Each row is a point on a hilly landscape, with its height.
Q_824: [ -1  -3  25  -8  -7   7  19 -29  -8 -11 -11  26 -20   4 -33   3 -35  31
 -29   6  21   3   6   4  -3  -8   9  27   6  29  29  17]  height 83
Q_530: [-37   2  -6  11  13  16  25  44   4   5 -17 -22  16   2  45  25  32  14
  35  19 -12 -28 -22  26 -22 -26 -10  -4 -14   9 -14 -15]  height 89
Q_26: [  1  13  -5  -5  -2 -17 -20  37 -16 -28  11 -23 -12  26  23 -22  49 -55
   8 -23 -32  44 -15   8  12  33  -1 -42  55  20 -46  -5]  height 96
Q_281: [-30   0  -9   4   8  16  15  38   7  10 -10 -20  15   5  39  21  29   8
  34  14  -8 -20 -18  18 -12 -26  -8 -11 -12   2 -17 -13]  height 69
Q_858: [-15   0  22  -4  -5  12  25 -23 -16  -2 -22  27 -26  11 -22  -2 -15  50
 -23  10   5  -4   5  11  -7 -15   1  24  13  34  29   4]  height 86
Q_929: [ 22  -5  -2   4   6  -2   8 -27  24  23   6  16  20 -35 -33   4 -53  25
 -16  10  27 -26  22 -18   1  -7  10  36 -34 -31  29  15]  height 81
Q_302: [ 23   3 -17  -1  -1 -21  -7  -1  19  16  18   0  18 -21 -13   4 -17  -2
  -4   6  31 -18  13 -24  -2  -1  10  12 -27 -59   5   6]  height 59
Q_761: [ 24 -13   8   6   1   7   6 -39   8  -3   2  22   2 -17 -39   1 -60  15
 -28   9  31  -8  14 -12   3  -2   9  34 -19   3  28  20]  height 85
Q_342: [-33   3  25  -9   0  28   2 -10 -18 -16 -20   8 -26  20   0  -8   7  24
  -5 -12 -37   5 -11  28  -4 -14  -2   4  32  54   0 -14]  height 53
Q_991: [ 42  -8   0   4   7 -21 -56 -26 -14 -24  24  20 -17  -1 -19 -17   7 -49
 -25 -39   6  56  13 -23  34  50 -15 -19  41  -9  -3   2]  height 92
Q_287: [-29   6   0 -11  -7  10  -2  33 -17  -4 -13 -11  -1  33  28  -3  46  -4
  11  -1 -45  15 -19  20  10  -3  -7 -33  35  40 -26  -6]  height 84
Q_141: [ 43 -18  -2  11   8  -5 -18 -51  10  -3   9  21  -3 -37 -33 -12 -68  -3
 -33  12  34  -2  16 -27   1  13  13  44 -22  -3  33  23]  height 96
Q_165: [-38   1   2   7   7  18  25  28  -7   3 -20 -18   5  10  36  24  33  21
  21  17 -22 -20 -24  23 -19 -20  -8  -6  -7  23 -12 -12]  height 87
Q_627: [ -2  -1 -21   4  -5   5  13  32  28  25   5 -27  22 -12  18  11   8   4
  32  13   9 -24 -12  -7  -8 -18   1  -7 -30 -43  -5  -9]  height 39
Q_59: [ -2  14 -25  -1   1  -8 -12  40   4  10   9 -21  17  12  31  -4  51 -37
  39  -7 -13   3  -3   2   1  -9 -11 -48   5 -29 -48 -16]  height 61
Q_252: [-13  -5  -3   3  -3  12  23  10  16  21   0 -14  14  -9  11  12   2  18
  14  15  11 -28  -6   4  -7 -17   0   2 -30 -19   8  -4]  height 70
Q_494: [ -7  -6   4   5   0  13  34 -21   1  22 -13  12  -1  -3 -19   5 -26  43
 -11  18  16 -31  16   0  -4 -13  -5  25 -22   3  29   7]  height 85
Q_122: [  0   9 -28   3  -2  -2  -5  39  19  23   2 -32  22   0  24   6  26 -14
  38   6   0 -10 -11  -3  -5 -17  -6 -23 -16 -40 -30 -17]  height 0
Q_610: [-32   0  -7  14  10  13  34  31   6   6 -14 -27  16  -6  38  23  23  21
  29  17 -11 -32 -23  21 -25 -22  -6   5 -23   2  -1 -15]  height 92
Q_256: [-20  -2  -9  11   3  16  30  30  17  15  -4 -29  20 -10  31  18  15  15
  34  17  -1 -32 -17  11 -16 -22  -4   1 -29 -13   0 -13]  height 79
Q_74: [ 15 -12   9   0  -2   9   9 -33   3   2   1  20  -4 -10 -34   2 -47  18
 -27   6  24  -8  14  -9   4  -3   9  26 -17   4  22  17]  height 82
Q_125: [ 10  -2  -9  -2   1  -2  16  -3  28  30   9   3  22 -25 -17   8 -20  24
  -3  12  29 -35  12 -13  -2 -11  12  17 -37 -45  25  11]  height 77
Q_946: [ -9   6   8  -7  -2   1 -14   6 -13 -18  -1  -4 -13  25   5 -10  14 -28
   3 -23 -31  32  -9   7   9  13  -6 -23  33  31 -27  -4]  height 71
Q_53: [ 45   9 -14   8   4 -40 -27 -15  16  -8  28   7  13 -38 -20  -4 -34 -27
 -16 -10  42  -3  31 -42   0  28   9  31 -19 -62  12  10]  height 85
Q_857: [  4   6 -25   2  -3 -12 -12  28  12  18  10 -21  22   2  19   2  25 -22
  30  -1   1   1  -8  -7  -1  -7  -7 -29 -11 -41 -29 -13]  height 21
Q_361: [ 18  -7  -1   6   4  13  20 -32  15  29  -3  16  18 -23 -36   4 -51  39
 -16  17  23 -32  22  -8   4 -10   5  33 -31 -15  36  16]  height 47
Q_136: [-35   6   1  -7  -5  12   4  49 -13  -1 -16 -13   4  26  38  14  52   5
  21   8 -34   1 -24  25   1 -18  -5 -26  25  32 -25 -10]  height 86
Q_969: [ 16 -11  26 -17   1 -19 -18 -43 -23 -33   7  39 -28 -10 -25 -12 -30  -4
 -44  -5  17  31  15   5   9  31  13  17  21  31  43  27]  height 93
Q_390: [  2   7 -14   0  -2 -11 -14  27  -3   1  11 -15  10  12  22  -3  37 -39
  25 -11 -11  19  -5  -2   4   3  -6 -43   9 -16 -42 -10]  height 67
Q_411: [ 51 -22  13  -7  -6 -16 -23 -55  -9 -21  11  38 -17 -31 -26 -21 -43 -17
 -41  -4  29  30  22 -23  10  37  14  19   3  10  41  18]  height 99
Q_598: [  7   7  -1   0  -1 -11 -25  14 -14 -23  12 -10  -9  22  11 -15  30 -52
  10 -25 -24  43  -8  -2  13  24  -6 -34  39  17 -36  -6]  height 76
Q_449: [-15  -4  -2   9   0  12  33   0  13  21  -5  -9  10  -9   5  13  -4  27
  10  22  11 -34   1   3  -9 -15  -3  11 -30  -9  18  -2]  height 82
Q_792: [ 17 -11   7   7  -2  12  19 -34   4   7  -6  22   2 -15 -41   2 -56  35
 -25  12  26 -16  15  -4  -1  -9   5  33 -18   9  33  21]  height 87
Q_629: [  8   7 -25   1  -4 -15 -17  28  10  14  12 -21  22   0  18   1  21 -26
  28  -4   3   3  -7 -10  -1  -4  -5 -27 -11 -43 -29 -10]  height 27
Q_330: [-18  -1   4  -9  -4   8  -8   9  -8  -2  -6  -5  -4  21  13  -1  22  -7
  10  -8 -23  15 -11   9   1  -5  -3 -22  12  18 -22  -8]  height 73
Q_217: [-12  -4  12   0  -4  11  34 -22 -11  13 -22  23 -16   6 -24   1 -19  55
 -17  16   8 -20  10   8  -9 -15  -5  27  -5  22  32   5]  height 88
Q_157: [ 37  -5  -3   8   7 -15 -14 -37  15   2  14  14   4 -35 -34  -5 -60  -2
 -28   4  32 -11  23 -31   3  12  11  41 -25 -27  18  15]  height 86
Q_196: [ 12   0 -11  -3   0  -8   5  -2  22  23  11   1  16 -18 -11   5 -14   9
  -1   9  26 -23  10 -15  -2  -7   9   9 -30 -46   9   6]  height 61
Q_206: [ -1  12 -24   0   0  -8 -13  39   3  11   8 -21  18  11  29  -3  49 -34
  36  -8 -11   6  -3   3   0  -8 -11 -48   5 -26 -47 -15]  height 55
Q_391: [ -3  -2 -16   4  -4   3  20  26  29  26   8 -24  21 -16  13   9   2  10
  24  17  16 -30 -11  -6  -7 -18   1   2 -37 -43   4  -5]  height 58
Q_426: [-39   4   8  -5  -6  23   4  22 -13  -5 -25  -9  -7  30  29   7  38  19
   7   6 -45   1 -27  25   5 -16  -7 -19  28  51 -16 -12]  height 84
Q_958: [ 45  -9  -3   2   0 -17 -29 -48  -3 -17  14  23 -11 -24 -33 -15 -44 -18
 -34  -3  29  11  26 -31   9  30   8  23  -4 -11  24  16]  height 85
Q_653: [ 25  -4  11   0   1 -12 -34 -31 -16 -27  14  18 -19   6 -20 -14  -6 -33
 -22 -28   1  40  12 -15  17  32  -1  -7  21  10   2   2]  height 75
Q_931: [-34  -2   7  -1  -3  21  18   5  -8   4 -22  -8  -9  15  19  14  17  28
   7  11 -25 -13 -13  16 -13 -18  -4  -5  -3  27  -4  -9]  height 81
Q_548: [  7  -5  20  -5   5 -14 -32 -32 -23 -35   9  20 -25  10 -16 -20  -3 -26
 -25 -30 -14  44  10   6  13  37   0  -2  34  29   8   8]  height 60
Q_505: [-11  -4  18  -9  -4  13  11 -22 -10  -2 -12  18 -19  11 -19   0 -16  23
 -17  -1   1  -1   4   5  -3  -8   3  14   1  24  13   6]  height 75
Q_310: [ 26   3 -27  -1  -4 -27   0  11  27  26  15  -7  26 -25  -6   5  -5   9
   1  14  35 -25   7 -28  -5  -5  15  13 -37 -73   6  11]  height 75
Q_427: [ 31  -8  12  -3  -2 -13 -26 -40 -14 -26  14  28 -21  -4 -27 -14 -20 -24
 -34 -16  17  26  17 -17  14  32   4   5  13   6  17  10]  height 78
Q_831: [ 29   7 -37  -1 -10 -33  -7  24  25  29  14 -20  34 -14   8   6   4  -3
  12  11  25 -12  -4 -33  -3  -4   7  -1 -31 -74  -6   6]  height 75
Q_62: [-32   3  21   0  -2  34  15 -13 -21  -8 -30  10 -25  18   2  -3  14  43
  -2  -1 -36  -4 -13  26 -10 -24  -5   6  24  49   5 -23]  height 86
Q_553: [-17   5  21  -9   4   5 -15  -5 -18 -25  -3   3 -21  25  -4 -14   1 -22
  -5 -29 -36  33  -4  17   6  19  -5  -9  38  50 -12  -4]  height 40
Q_643: [ 31   9 -17   2  -1 -36 -24   1  12  -1  25  -5  20 -19  -6   4 -15 -28
  -1  -2  30   1  15 -30   4  14   6   7 -17 -59  -3   3]  height 58
Q_479: [-14   1  -1  13  -2   5  49 -13   5  25 -16   1   3  -9  -7  13 -21  45
  -3  27  11 -41  12   2  -5 -10  -5  32 -24   2  34   1]  height 95
Q_264: [ 20   5  -4   4   5 -13 -40  11 -15 -30  19 -10  -9  12  15 -17  35 -63
   4 -31 -22  50  -8 -10  19  32  -8 -35  43  11 -34  -8]  height 55
Q_452: [ 10   9  -2  -3   5 -14 -34  16 -20 -30   8 -16 -17  25  15 -26  36 -58
  -2 -31 -36  49 -12  -2  17  39  -9 -30  58  30 -38  -4]  height 90
Q_871: [-19  13  -8 -11  -5  -5  -4  46 -10   0  -2 -14   6  25  30  -2  56 -20
  23  -6 -29  15 -12  17   2  -5  -6 -42  27   9 -37  -9]  height 22
Q_597: [-12   0  28  -8  -1   7  -5 -20 -15 -24  -6  18 -29  15 -17  -7 -18   2
 -17 -17  -8  20   0  16   1   7   5   9  20  40   6   4]  height 46
Q_183: [  4  -5  -4   1  -2   4  19  -3  23  26   5   0  17 -17  -8   8 -18  22
   1  14  23 -34  10  -6  -2 -13   7  14 -35 -34  21   7]  height 74
Q_72: [ 10  -8  27 -14   1 -16 -17 -38 -20 -34   4  35 -27  -3 -26 -14 -26  -8
 -40  -9  12  28  13   7  10  30  12  13  22  31  34  22]  height 80
Q_964: [-17   0  -7  -5  -2   7  -3  28  -2   9  -4 -14   7  14  27   5  34  -9
  23   0 -15   2 -12   9  -2 -16  -7 -29   3   1 -30 -10]  height 64
Q_829: [-24   6  34  -7   1  17  -3 -15 -18 -29  -7  12 -31  17 -11 -10  -8   1
 -12 -22 -24  22  -3  30   1   5   3   6  30  52   2  -3]  height 31
Q_936: [-14  11 -21  10  10  19   2  54  20  15  -7 -31  22   1  37  17  36  -7
  48  13  -8 -23 -17   8  -6 -30 -12 -17  -9 -20 -31 -18]  height 57
Q_277: [-22   5  29  -8   3  12  -9 -11 -20 -27  -5  10 -29  19 -11 -13  -6  -9
 -10 -27 -31  26  -4  27   3  12   1   2  34  52  -1  -3]  height 24
Q_955: [-33  -4   4  17   3  12  48  -7 -12   8 -27  -9  -9   4  10  17   5  45
   0  26 -17 -27  -8  13 -24 -14  -7  14 -12  27  12  -9]  height 98
Follow the land downhill from each row below. Which row is at the bottom of its valley?
Q_411  drains to Q_277
Q_287  drains to Q_871
Q_136  drains to Q_871
Q_390  drains to Q_122
Q_653  drains to Q_277
Q_449  drains to Q_122
Q_627  drains to Q_122
Q_217  drains to Q_277
Q_792  drains to Q_361
